[[  2 -10 -16 -19]
 [-14   3  33 -16]]
->
[[-14   3  33 -16]
 [  2 -10 -16 -19]]

[[  1   3]
 [-12  -1]
 [ 14  33]
 [ 31 -22]
 [-13   0]
 [  8   1]
 [ 13  23]]
->
[[ 14  33]
 [ 13  23]
 [  1   3]
 [  8   1]
 [-13   0]
 [-12  -1]
 [ 31 -22]]

[[ 11  -7  -4  -7 -12  20  -4   9  -4   9]
 [  1  25   6 -15 -33   8  -3  -2   1   3]
 [  0  11  12 -19 -26   6   0   1   1  -9]
 [  0  19  -1   3 -14   6   1  -8   0  16]]
->
[[  1  25   6 -15 -33   8  -3  -2   1   3]
 [  0  19  -1   3 -14   6   1  -8   0  16]
 [  0  11  12 -19 -26   6   0   1   1  -9]
 [ 11  -7  -4  -7 -12  20  -4   9  -4   9]]

[[  6 -12]
 [-14 -30]
 [  6  -3]
 [-16 -14]
 [ -6 -37]
 [-24 -23]
 [-21  -7]
 [-22  -8]
 [-12 -33]
 [-23   2]
 [ -2  32]]
->
[[ -2  32]
 [-23   2]
 [  6  -3]
 [-21  -7]
 [-22  -8]
 [  6 -12]
 [-16 -14]
 [-24 -23]
 [-14 -30]
 [-12 -33]
 [ -6 -37]]

[[  4 -17  -1  -2  22  -7   8 -19 -11  28 -10]
 [  4 -18  -3  -7  22  -1   5 -20 -11  28 -11]
 [  7 -16  -1  -7  20  -4   6 -19 -10  28 -14]]
->
[[  7 -16  -1  -7  20  -4   6 -19 -10  28 -14]
 [  4 -17  -1  -2  22  -7   8 -19 -11  28 -10]
 [  4 -18  -3  -7  22  -1   5 -20 -11  28 -11]]

[[-21 -12 -19   0   0   0]
 [  1 -14  -9  10  -7  22]
 [ 31   8  13  10   0   2]
 [ -4  -6  -9   1   6   4]
 [  4  -2   0   7  -9   8]]
->
[[ 31   8  13  10   0   2]
 [  4  -2   0   7  -9   8]
 [ -4  -6  -9   1   6   4]
 [-21 -12 -19   0   0   0]
 [  1 -14  -9  10  -7  22]]

[[  3  -5   1  11   8  15  -3 -17]
 [  5   8  -4 -10  30 -13  24 -16]
 [  2  26  10  -1 -12   0  11  -3]
 [ 21   2  15  -2  19  10 -19  -4]
 [  0  13 -17  -8  -3  14   2  13]
 [ 13  12  22  19 -13  -7   5  -3]]
->
[[  2  26  10  -1 -12   0  11  -3]
 [  0  13 -17  -8  -3  14   2  13]
 [ 13  12  22  19 -13  -7   5  -3]
 [  5   8  -4 -10  30 -13  24 -16]
 [ 21   2  15  -2  19  10 -19  -4]
 [  3  -5   1  11   8  15  -3 -17]]

[[ 11 -31]
 [-14  10]]
->
[[-14  10]
 [ 11 -31]]
